The same turns and mirrors carry the whole set onto itself, and each row onto the other rows of its family. Which rows share a family with each named row? Give them in list order.
These 32 rows form 4 families of 8 rows each.
sumit: [-3.38  0.51  2.44  3.62  0.48  0.88 -3.25 -2.87 -3.56  4.54  3.14]
pepo: [-2.76 -1.80  0.59  0.33  2.84  5.55 -3.08  2.20 -3.34  1.60  3.27]
sir: [ 2.24  2.98  1.49 -0.08  0.01 -1.41 -0.09 -0.71 -4.61  3.09  2.76]
mekoz: [ 0.16  1.81  3.68 -0.93 -4.22  2.50 -0.67  4.78 -1.98 -0.71  1.35]
nurir: [ 0.34  1.71  2.07  0.53 -3.04 -3.67 -1.37 -1.06 -4.85  2.29  1.93]
Tovu: [ 2.83  2.30  2.09 -0.52 -1.37 -2.17 -0.24 -0.65 -4.64  1.22  3.44]
bizu: [ 0.05 -0.86  4.55 -2.18 -0.24  1.23 -1.81  6.12 -2.26  0.38  3.54]
dugod: [-3.69 -1.17  1.68 -0.12 -0.09  3.01 -5.31  2.15  0.84 -1.61  1.20]
ful: [ 0.80 -0.09  4.73 -2.46 -1.10 -0.51 -2.42  5.60 -2.66  0.57  1.24]
Dul: [-3.65  0.33  0.66  3.70  1.95  0.89 -4.42 -2.09 -2.03  3.60  3.71]
vodaf: [ 0.59  0.44  2.77  1.30 -2.53 -2.33  1.68  1.55 -3.36  4.97  4.18]
kupad: [ 0.88  2.21  2.46 -0.98 -4.93  2.61 -1.68  3.40 -3.32 -0.35  3.64]
ralur: [-0.76  3.56  2.80 -0.08 -4.39  2.11 -2.97  3.34 -4.03 -1.08  3.52]
gom: [-1.61  2.12  4.40  0.44 -3.38 -2.23 -0.05  2.18 -1.85  5.26  2.79]
fal: [-4.04 -2.07  0.53  1.82  1.92  0.72  1.61 -2.53 -0.95  2.08  1.83]
Metuk: [-4.53 -2.19  1.12  1.36 -1.44  2.73 -3.52  2.94  1.53 -1.07  1.82]
Tiv: [-2.03  1.45  4.64  0.58 -3.62 -2.68 -0.08  0.32 -0.50  4.00  3.56]
Nema: [-1.79 -3.43  1.61  1.67  2.55 -0.14  0.71 -2.39 -0.28  2.44  1.88]
vasib: [ 1.82  0.20  4.02 -2.89 -1.78  1.57 -3.74  4.67 -3.17  0.72  3.46]
los: [ 1.94  2.25  1.76  1.70 -0.20 -3.46 -0.55 -0.24 -4.26  2.51  2.50]
sesi: [-3.01 -1.18 -1.01  2.00  1.41  0.97  0.20 -2.95 -1.91  2.11  4.29]
gemub: [-2.29 -1.31  1.36  1.26  2.20  3.80 -3.63  2.56  0.81 -1.91  2.59]
siv: [-1.52 -1.82  1.01  0.94  2.58  5.38 -2.99  2.14 -4.46 -0.66  2.59]
tores: [-3.04  1.06  0.55  4.35 -0.30  2.14 -3.53 -2.61 -2.54  4.28  2.73]
Zagoz: [-4.49 -0.76  2.09 -0.62  1.01  6.38 -3.28  1.83 -2.36  0.08  1.95]
radig: [-1.57 -1.69 -0.36  1.92  1.44 -0.90  1.57 -2.05 -0.24  2.73  2.26]
vona: [-0.14 -0.45  3.73 -3.35 -0.27 -0.19 -0.71  6.11 -2.07  0.52  2.75]
nilor: [-4.75 -0.04  1.66  4.14  2.23 -0.84 -2.07 -1.50 -1.76  3.52  2.25]
sur: [-0.75  2.77  1.25 -1.28 -3.94  2.70 -2.61  3.43 -3.21 -1.66  2.06]
viruk: [-2.17 -1.02  1.72  0.74  2.04  6.34 -1.38  3.02 -2.60  0.05  3.00]
Vuf: [-4.34 -1.88  1.73  2.33 -0.55  2.74 -3.35  1.27  0.97 -2.33  1.49]
nam: [-2.09  0.71  3.24  0.15 -3.86 -2.36  0.95 -0.11 -2.58  4.88  3.66]

Same family as radig: sumit, pepo, Tovu, bizu, gom, sur, Vuf
Same family as kupad: dugod, ful, Dul, fal, los, viruk, nam

